array([[ 0.10, -0.01,  0.20,  0.21,  0.20,  0.04,  0.15,  0.19, -0.03],
       [ 0.21,  0.06,  0.14,  0.11,  0.00,  0.20,  0.24,  0.24,  0.02],
       [ 0.08,  0.05,  0.18,  0.00,  0.05,  0.22,  0.10,  0.27, -0.04],
       [ 0.09,  0.09, -0.10, -0.21, -0.21,  0.26,  0.05,  0.11,  0.01],
       [-0.06,  0.01, -0.11, -0.12, -0.11, -0.02, -0.09, -0.10,  0.01]]) ⇒ 0.09

array([[-0.76, -1.37, -1.27, -1.61, -0.58, -0.98, -0.72, -1.94, -1.17],
       [-0.32, -1.27, -1.31,  0.36, -0.81, -0.86, -0.94, -2.07, -1.05],
       [-0.21, -0.73, -0.72, -2.51, -1.71, -1.63, -1.55, -0.52, -1.20],
       [-1.69, -1.14, -0.96, -2.52, -1.15, -0.82, -0.87, -1.17, -1.04],
       [-1.41, -1.01, -0.90,  1.52, -1.12, -1.24, -1.11, -1.01, -0.63],
       [-0.90, -0.63, -0.83, -0.26, -1.65, -1.72, -1.83,  0.52, -1.50],
       [-0.75, -0.28, -0.66, -1.47, -1.35, -1.21, -1.12,  0.71, -1.18],
       [-0.11, -0.92, -1.06, -2.03, -1.24, -1.24, -1.48, -0.43, -1.36],
       [-0.47, -1.34, -1.43, -2.24, -0.75, -1.18, -1.11, -1.89, -1.45]]) ⇒ -0.11

array([[-10.41,   0.70,   1.42,   9.25,  -4.13,   3.39,   0.70],
       [  9.45,   9.16,   0.70,   7.26,   0.70,  -3.65,  14.94],
       [  0.70,   0.70,   4.76,  10.98,  10.38,   3.16,  -1.31],
       [  6.80,  -4.45,   7.15,   7.12,  -8.71,  11.10,   5.36],
       [ -3.50,  -6.27,   9.76,  -6.22, -10.14, -14.97,  11.81],
       [  0.70,   8.41, -12.58,  -0.06,   4.45,  -3.42,   9.44],
       [  0.17,   3.75,   2.53,  14.34,  -8.05,   0.70,   8.44],
       [  0.75,  -0.71,   0.70,  -1.04,   2.14,  10.04,  -4.46],
       [ -3.23,   4.72,   2.34,  -5.11,   6.92,   0.70,  -5.35]]) ⇒ 0.75

array([[ 12.4,  -6.1,  -6.5, -10.1,  -1.3,  12.9,   0.4,   0.6,   4.0,
         -5.4,  -6.7,   2.1,  10.2,   0.7,  -7.7,  -5.1],
       [ -1.5,  -0.4, -12.2, -12.6, -11.1,  -5.9,   7.5,  -3.3,  -4.8,
        -16.0,  -4.2,  11.2,  -8.2,   0.1,  -3.5,  -2.8],
       [ -8.9,   5.2,   7.1,   8.7,  -0.2,   2.2,   8.3,   4.2,  -1.2,
         -1.4,  -7.3,  -6.2, -20.1,   5.0,  -5.1,  -7.2],
       [  3.3,   0.9,  -6.4, -15.3,  -6.2,  -1.3,   6.2,  -7.0,   4.4,
         -6.6,  -0.5,  -3.0,   6.1,  14.2,   6.7,  -4.1],
       [  9.2, -12.6, -11.3,  -3.5,  12.3,  22.9,   1.1,   8.3,   4.4,
          2.7,  -1.7,  11.8,   6.8,  10.5,  -7.7,  -8.8],
       [  3.8,   0.1,  -7.9, -11.3,   1.4,  -0.6,  -0.3,  -5.5,   9.9,
          6.2,   2.2,   1.4,  -6.2,   8.6,  -9.3,  -0.2],
       [  1.9,   3.8,  -7.9, -13.0,  -2.3,   0.9,   5.8,   1.8,   2.5,
         -9.2,  -0.9,   2.4,   2.7,   8.5,   5.0,  -4.9],
       [  1.2,  10.3, -10.2,  -7.5,   7.7,   5.7,   1.8,  19.9,   1.5,
        -11.7,  -2.3,  13.2,  -7.7,  -7.8,  -5.3,  -4.7],
       [ 13.0,   3.2,  -3.8, -15.9,  -6.8,   0.3,  -3.2,  -6.4,   9.5,
         -2.1,  -5.2,  -5.9,   4.5,  -5.2, -11.5,   1.0],
       [ -0.6,   7.2, -11.8,  -8.8,   0.7,   3.1,   5.6,  16.8,  -4.6,
        -19.8,  -5.2,  16.3,  -7.4,  -8.8,  -2.9,  -5.6]]) ⇒ 13.0

array([[-0.07,  0.14,  0.13, -0.22, -0.22,  0.25],
       [ 0.12, -0.18, -0.08,  0.11, -0.03,  0.20],
       [-0.19, -0.06, -0.02, -0.23,  0.15, -0.08],
       [-0.10, -0.21,  0.07,  0.22, -0.15, -0.05],
       [ 0.24, -0.03,  0.10,  0.09, -0.22,  0.07],
       [ 0.09,  0.12,  0.24,  0.01,  0.24, -0.17],
       [-0.14,  0.20,  0.23, -0.12,  0.01, -0.03],
       [-0.05, -0.11, -0.13,  0.14,  0.21,  0.14],
       [-0.08, -0.18, -0.11,  0.21, -0.04,  0.24]]) ⇒ -0.05

array([[ -14.73,   -9.00,  -14.62, -258.24,  -11.03,  -10.45,  -15.26,
          -6.81,  -13.24,   -7.74, -163.89,  -22.37,  -18.21,  -20.89],
       [   3.34,  -27.90,   -0.61,  104.99,   -6.70,  171.17,    1.85,
         -13.94,  -11.22,  225.93,   69.73,    6.16,    0.91,   17.91],
       [ -21.03,  -11.53,  -22.37,  -18.70,  -12.16, -227.18,  -34.58,
           1.44,   -1.97, -306.25,  -18.65,  -38.65,  -79.34,  -53.30],
       [ -13.88,  -13.65,   -4.41,  211.16,   -6.73, -127.90,   -1.02,
         -28.40,  -19.08, -158.76,  146.81,   -6.65,   -0.66,   -3.55],
       [  -5.30,  -33.05,    1.86,  -77.91,  -18.62, -184.35,    4.46,
         -23.58,  -11.52, -233.21,  -46.88,   16.05,   -3.61,   27.20],
       [ -13.78,  -14.96,  -11.62,   82.70,   -8.85,  209.94,  -12.75,
         -10.79,   -8.30,  279.82,   60.66,   -6.89,   35.33,    5.17],
       [  -4.98,  -14.55,   -6.01,  166.86,   -5.97,   96.42,   -0.23,
         -13.46,  -16.42,  129.59,  117.33,   -3.20,    4.54,    9.90],
       [  -4.95,  -35.41,   -7.74,  -77.91,  -25.51,   66.37,  -16.04,
           9.24,   -1.25,   90.42,  -59.11,  -26.53,  -51.48,   -5.76],
       [  -0.30,  -11.18,    7.33,  -95.53,  -19.76,   -5.44,   24.15,
         -34.00,  -35.62,   -4.40,  -61.52,   33.00,   44.22,   55.15],
       [ -12.56,  -19.15,  -14.50, -151.70,   -5.20, -158.69,  -22.40,
           1.72,   -7.39, -211.45,  -94.86,  -38.54,  -52.55,  -29.54]]) ⇒ -0.30
